50 stands for zero in the data rows.
Here are some points:
Array([51, 57, 58, 50, 44, 50, 83, 52])
Array([52, 42, 53, 35, 32, 49, 59, 34])
Array([58, 66, 63, 62, 56, 51, 67, 56])
Array([56, 58, 57, 45, 45, 48, 49, 44])
Array([57, 53, 73, 30, 19, 50, 80, 34])
Array([46, 43, 33, 66, 69, 51, 25, 60])
Array([15,  0,  0, 53, 65, 47,  0, 43])
Array([37,  7, 28, 23, 38, 49, 26, 39])
Array([43, 37, 33, 60, 63, 49, 22, 52])
Array([45, 33, 38, 49, 36, 48, 44, 40])
Array([60, 56, 53, 51, 69, 51, 54, 65])
Array([60, 90, 74, 46, 40, 54, 77, 35])
Array([55, 56, 53, 47, 51, 51, 61, 53])
Array([42, 44, 45, 50, 41, 51, 43, 43])
Array([41, 35, 36, 60, 43, 49, 31, 46])
Array([45, 39, 39, 67, 54, 49, 49, 55])
Array([55, 42, 47, 40, 40, 50, 42, 39])
Array([68, 81, 61, 80, 80, 50, 52, 86])
Array([38, 35, 31, 72, 76, 49, 14, 62])
Array([61, 88, 77, 52, 44, 54, 82, 42])
Array([46, 40, 50, 48, 52, 48, 52, 47])
Array([42, 49, 48, 57, 55, 51, 67, 51])
Array([43, 43, 46, 54, 53, 50, 50, 56])
Array([53, 49, 40, 63, 61, 51, 47, 59])
Array([51, 46, 40, 61, 59, 51, 45, 56])
Array([45, 42, 45, 60, 44, 48, 43, 45])
Array([55, 74, 69, 47, 50, 50, 73, 51])
Array([ 7,  0,  0, 26, 31, 40,  0, 26])
Array([75, 99, 99, 67, 60, 57, 99, 67])
Array([50, 59, 49, 62, 71, 52, 40, 73])
Array([56, 60, 51, 58, 53, 51, 50, 57])
Array([51, 55, 53, 45, 58, 50, 52, 59])
Array([58, 41, 50, 37, 48, 49, 40, 52])
Array([17,  0,  0, 24, 29, 42,  0, 20])
Array([25,  0,  0, 46, 34, 46,  0, 28])
Array([48, 49, 48, 48, 55, 50, 51, 55])
Array([44, 43, 42, 58, 58, 50, 30, 54])
Array([56, 59, 54, 49, 59, 51, 53, 54])
Array([53, 53, 41, 82, 81, 52, 25, 79])
Array([49, 73, 62, 59, 50, 53, 63, 49])
Array([26,  0, 10,  5, 16, 43,  0, 20])
Array([52, 58, 50, 51, 64, 52, 43, 60])
Array([51, 39, 44, 43, 45, 49, 51, 47])
Array([68, 87, 83, 59, 52, 53, 97, 58])
Array([38, 36, 43, 36, 47, 48, 47, 48])
Array([44, 43, 34, 60, 54, 51, 20, 59])
Array([49, 33, 30, 56, 65, 50, 16, 53])
Array([53, 36, 50, 42, 37, 50, 47, 52])
Array([51, 60, 64, 38, 46, 49, 51, 46])
Array([51, 42, 49, 60, 47, 50, 46, 52])
Array([38, 28, 35, 46, 55, 49, 36, 50])
Array([56, 56, 59, 42, 53, 51, 61, 50])
Array([60, 64, 59, 52, 49, 52, 70, 49])
Array([53, 38, 37, 49, 49, 49, 25, 51])
Array([49, 60, 51, 54, 54, 49, 55, 53])
Array([29,  0, 23, 16,  0, 45,  5,  0])
Array([41, 48, 52, 51, 54, 51, 41, 58])
Array([36,  9, 30, 26, 44, 48,  8, 53])
Array([50, 48, 46, 33, 45, 50, 58, 45])
Array([55, 55, 54, 59, 43, 51, 65, 49])
Array([55, 62, 55, 62, 65, 50, 54, 64])
Array([53, 61, 52, 74, 70, 51, 53, 69])
Array([58, 59, 63, 44, 29, 50, 62, 38])
Array([55, 64, 58, 60, 63, 51, 57, 61])
Array([64, 83, 71, 54, 51, 51, 72, 51])
Array([48, 73, 56, 57, 60, 53, 62, 54])
Array([49, 60, 66, 33, 40, 51, 74, 46])
Array([47, 39, 42, 34, 37, 49, 34, 38])
Array([53, 46, 46, 49, 45, 48, 46, 50])
Array([38, 31, 36, 52, 42, 47, 39, 48])
Array([47, 42, 43, 36, 42, 49, 41, 42])
Array([32, 20, 37, 35, 22, 48, 20, 22])
Array([45, 46, 45, 38, 27, 49, 39, 21])
Array([55, 49, 50, 53, 49, 50, 39, 47])
Array([44, 24, 41, 42, 26, 46, 48, 35])
Array([54, 57, 60, 38, 44, 50, 62, 50])
Array([34, 39, 24, 63, 78, 48, 15, 64])
Array([63, 41, 40, 32, 40, 48, 28, 38])
Array([68, 82, 63, 66, 69, 52, 76, 64])
Array([62, 79, 66, 63, 63, 52, 88, 61])
Array([56, 47, 66, 27, 18, 48, 49, 34])
Array([60, 69, 60, 56, 46, 52, 61, 46])
Array([30,  0,  3, 46, 36, 46,  0, 30])
Array([55, 73, 65, 44, 42, 51, 87, 42])
Array([59, 83, 69, 52, 45, 52, 75, 40])
Array([71, 67, 80, 52, 42, 50, 74, 58])
Array([52, 43, 49, 47, 38, 50, 55, 38])
Array([30,  0, 15, 37, 41, 46,  0, 37])
Array([51, 53, 47, 58, 67, 52, 53, 58])
Array([65, 60, 63, 53, 64, 50, 72, 71])
Array([33,  0,  1, 63, 71, 47,  0, 51])
Array([60, 79, 71, 40, 39, 52, 73, 45])
Array([52, 62, 60, 54, 37, 50, 46, 42])
Array([55, 60, 57, 62, 56, 51, 59, 55])
Array([56, 73, 66, 51, 46, 50, 71, 44])
Array([62, 64, 60, 61, 58, 51, 81, 59])
Array([42, 50, 39, 41, 35, 50, 47, 25])
Array([44, 58, 50, 54, 47, 51, 37, 49])
Array([51, 64, 53, 73, 81, 52, 46, 76])
Array([62, 79, 80, 51, 46, 52, 99, 58])
Array([43, 36, 36, 43, 50, 50, 30, 45])
Array([24, 17, 33, 46, 40, 47, 20, 43])
Array([54, 54, 47, 60, 71, 52, 53, 60])
Array([54, 53, 49, 59, 47, 50, 51, 51])
Array([32, 27, 33, 57, 52, 50, 30, 49])
Here are 16 more points, each followed by its number:
Array([58, 52, 73, 30, 18, 50, 80, 35]) 0
Array([48, 64, 70, 32, 41, 51, 81, 46]) 1
Array([59, 80, 74, 47, 41, 52, 67, 49]) 2
Array([40, 36, 40, 38, 38, 50, 33, 36]) 3
Array([54, 55, 53, 43, 59, 52, 44, 56]) 4
Array([51, 54, 51, 53, 56, 51, 42, 50]) 5
Array([32,  0, 19, 11, 20, 44,  0, 26]) 6
Array([43, 41, 34, 56, 55, 49, 12, 43]) 7
Array([53, 35, 52, 39, 47, 49, 33, 53]) 8
Array([52, 48, 56, 43, 43, 48, 56, 43]) 9
Array([62, 49, 45, 38, 43, 49, 34, 41]) 10
Array([51, 65, 63, 45, 50, 52, 64, 46]) 11
Array([71, 92, 83, 49, 40, 53, 83, 48]) 12
Array([22,  0,  0, 36, 44, 44,  0, 28]) 13
Array([44, 40, 23, 64, 74, 50,  6, 58]) 14
Array([66, 76, 77, 43, 54, 51, 88, 54]) 15
Which two of these numbered points are nearest to each point below, looking only along the 2 directions in which the first points spread most? Their numbers follow each, nearest first.
Array([52, 59, 73, 22, 23, 50, 78, 25]) > 0 1
Array([68, 80, 70, 67, 64, 52, 97, 66]) > 15 12
Array([52, 59, 52, 51, 50, 50, 55, 56]) > 4 5
Array([45, 40, 44, 40, 44, 50, 52, 41]) > 10 8
Array([47, 29, 43, 42, 29, 49, 31, 39]) > 3 8
Array([43, 53, 55, 40, 40, 52, 60, 41]) > 9 10
Array([60, 67, 76, 42, 40, 51, 84, 62]) > 2 15
Array([24,  0,  2, 37, 46, 45,  0, 32]) > 13 6
Array([56, 54, 64, 38, 38, 52, 82, 47]) > 1 11
Array([51, 60, 58, 56, 41, 51, 78, 47]) > 11 2
Array([58, 60, 57, 57, 44, 51, 41, 49]) > 4 5
Array([36,  0, 22, 28, 19, 45,  3, 24]) > 6 13
Array([52, 42, 45, 44, 40, 50, 43, 43]) > 10 8
Array([53, 36, 51, 39, 46, 50, 32, 51]) > 8 10
Array([24,  0,  0, 36, 44, 45,  0, 30]) > 13 6
Array([68, 80, 74, 44, 55, 53, 86, 61]) > 15 12
Array([38, 32, 20, 76, 86, 50,  8, 79]) > 14 7
Array([39, 37, 37, 59, 53, 50, 18, 53]) > 7 14
Array([42, 40, 43, 57, 54, 50, 47, 57]) > 5 4
Array([60, 63, 69, 37, 33, 51, 81, 39]) > 1 0
Array([57, 75, 69, 49, 43, 50, 78, 43]) > 2 1
Array([52, 41, 46, 49, 43, 49, 47, 39]) > 10 8
Array([52, 53, 47, 46, 57, 51, 33, 58]) > 5 4
Array([55, 58, 64, 50, 43, 50, 68, 57]) > 11 2
Array([46, 35, 28, 70, 96, 49, 36, 79]) > 14 7
Array([53, 61, 54, 54, 56, 50, 59, 57]) > 4 5
Array([70, 99, 91, 47, 47, 52, 99, 54]) > 12 15
Array([52, 50, 47, 53, 55, 50, 36, 55]) > 5 4
Array([32,  0, 32, 21, 17, 45, 22, 26]) > 6 13
Array([39, 37, 29, 67, 82, 49, 25, 69]) > 14 7
Array([54, 56, 51, 57, 56, 50, 58, 48]) > 4 5
Array([47, 30, 43, 44, 29, 49, 32, 42]) > 3 8
Array([28,  9,  5, 51, 80, 47,  0, 60]) > 14 7
Array([52, 36, 41, 43, 49, 51, 41, 48]) > 8 10
Array([41, 53, 46, 57, 64, 49, 30, 60]) > 5 4
Array([53, 42, 48, 49, 42, 48, 48, 37]) > 10 9
Array([43, 45, 47, 49, 41, 50, 46, 43]) > 10 8
Array([61, 90, 71, 59, 67, 55, 86, 63]) > 15 12
Array([52, 68, 72, 45, 55, 52, 78, 57]) > 2 15
Array([75, 99, 98, 43, 45, 53, 99, 53]) > 12 15
Array([33,  0, 25, 26, 23, 45, 17, 25]) > 6 13
Array([58, 50, 52, 44, 43, 48, 37, 42]) > 10 9
Array([51, 53, 58, 61, 51, 52, 76, 52]) > 11 4
Array([46, 25, 38, 37, 34, 48, 32, 29]) > 3 8
Array([62, 64, 69, 48, 49, 50, 77, 61]) > 2 11
Array([53, 62, 55, 54, 57, 50, 49, 59]) > 4 5
Now 16 new points, numbered from 0 again:
Array([50, 72, 54, 51, 53, 52, 53, 46]) 0
Array([58, 82, 70, 56, 47, 54, 78, 43]) 1
Array([62, 67, 56, 68, 65, 49, 46, 71]) 2
Array([49, 56, 54, 68, 57, 51, 50, 51]) 3
Array([38, 35, 47, 44, 46, 50, 18, 52]) 4
Array([43, 55, 52, 47, 52, 49, 62, 57]) 5
Array([43, 33, 21, 56, 62, 49, 15, 51]) 6
Array([60, 76, 69, 54, 43, 51, 85, 52]) 7
Array([54, 75, 70, 46, 50, 50, 78, 53]) 8
Array([52, 56, 56, 56, 55, 50, 61, 63]) 9
Array([59, 61, 60, 43, 44, 51, 74, 52]) 10
Array([57, 55, 49, 62, 69, 50, 43, 65]) 11
Array([39, 34, 38, 53, 40, 47, 38, 46]) 12
Array([62, 55, 65, 41, 31, 51, 77, 47]) 13
Array([57, 69, 64, 54, 45, 52, 69, 50]) 14
Array([39, 18, 23, 50, 48, 47, 29, 43]) 15
Which two of these numbered points are nearest to each point below, looking only along the 2 directions in which the first points spread most? Their numbers follow each, nearest first.
Array([49, 52, 44, 58, 61, 50, 56, 57]) > 3 9
Array([50, 74, 63, 58, 49, 52, 66, 50]) > 14 10
Array([56, 50, 50, 46, 48, 51, 47, 56]) > 5 3
Array([58, 70, 62, 59, 57, 51, 80, 57]) > 8 14
Array([67, 55, 67, 32, 32, 49, 72, 37]) > 13 10
Array([66, 65, 59, 55, 54, 51, 72, 56]) > 14 8
Array([47, 53, 50, 48, 49, 49, 52, 50]) > 5 0
Array([61, 56, 57, 53, 64, 50, 64, 67]) > 9 3
Array([52, 49, 61, 47, 66, 50, 80, 72]) > 9 0
Array([51, 58, 62, 45, 40, 50, 68, 52]) > 10 14
Array([64, 79, 81, 50, 43, 52, 99, 56]) > 7 1
Array([60, 60, 63, 49, 53, 51, 71, 56]) > 14 10
Array([40, 52, 48, 48, 49, 49, 55, 50]) > 5 0
Array([57, 62, 59, 46, 55, 51, 61, 52]) > 0 5
Array([52, 58, 61, 63, 50, 52, 84, 51]) > 14 8
Array([54, 50, 57, 30, 29, 50, 76, 34]) > 13 10
Array([50, 64, 62, 36, 49, 52, 64, 49]) > 10 14
Array([50, 27, 45, 38, 45, 49, 50, 50]) > 12 4
Array([50, 53, 49, 53, 56, 50, 40, 58]) > 3 5
Array([42, 48, 38, 45, 39, 50, 43, 29]) > 12 4
Array([46, 52, 44, 61, 71, 51, 30, 75]) > 11 3
Array([50, 50, 42, 69, 65, 50, 35, 61]) > 11 3
Array([53, 53, 50, 56, 51, 53, 70, 55]) > 0 5
Array([58, 60, 63, 46, 53, 52, 79, 63]) > 14 8
Array([59, 56, 74, 31, 21, 51, 83, 38]) > 13 10
Array([45, 40, 35, 58, 60, 49,  0, 55]) > 6 15
Array([52, 55, 61, 47, 45, 50, 72, 51]) > 10 14
Array([34,  1, 15, 40, 41, 46,  8, 33]) > 15 6
Array([57, 61, 57, 59, 42, 51, 40, 48]) > 5 0
Array([61, 99, 89, 68, 45, 55, 99, 55]) > 7 1
Array([35, 26, 34, 58, 44, 48, 35, 43]) > 4 12
Array([32, 32, 27, 67, 67, 50, 17, 57]) > 6 15
Array([63, 75, 62, 55, 50, 51, 60, 51]) > 14 10
Array([55, 81, 67, 47, 50, 52, 63, 44]) > 14 8
Array([40, 32, 18, 61, 72, 49,  0, 55]) > 6 15
Array([58, 54, 63, 44, 41, 50, 69, 55]) > 10 14
Array([52, 56, 56, 55, 53, 50, 59, 62]) > 9 0
Array([39, 45, 35, 58, 65, 50, 32, 54]) > 4 6
Array([10,  0,  0, 25, 28, 41,  0, 16]) > 15 4
Array([57, 53, 63, 34, 30, 50, 74, 35]) > 13 10
Array([44, 34, 41, 54, 51, 49, 32, 58]) > 4 12
Array([62, 78, 73, 47, 51, 51, 78, 51]) > 1 7
Array([48, 49, 53, 55, 53, 50, 49, 61]) > 3 5
Array([53, 56, 53, 47, 48, 50, 53, 56]) > 5 0
Array([58, 76, 68, 49, 49, 49, 56, 44]) > 14 10
Array([62, 54, 64, 35, 32, 50, 76, 42]) > 13 10
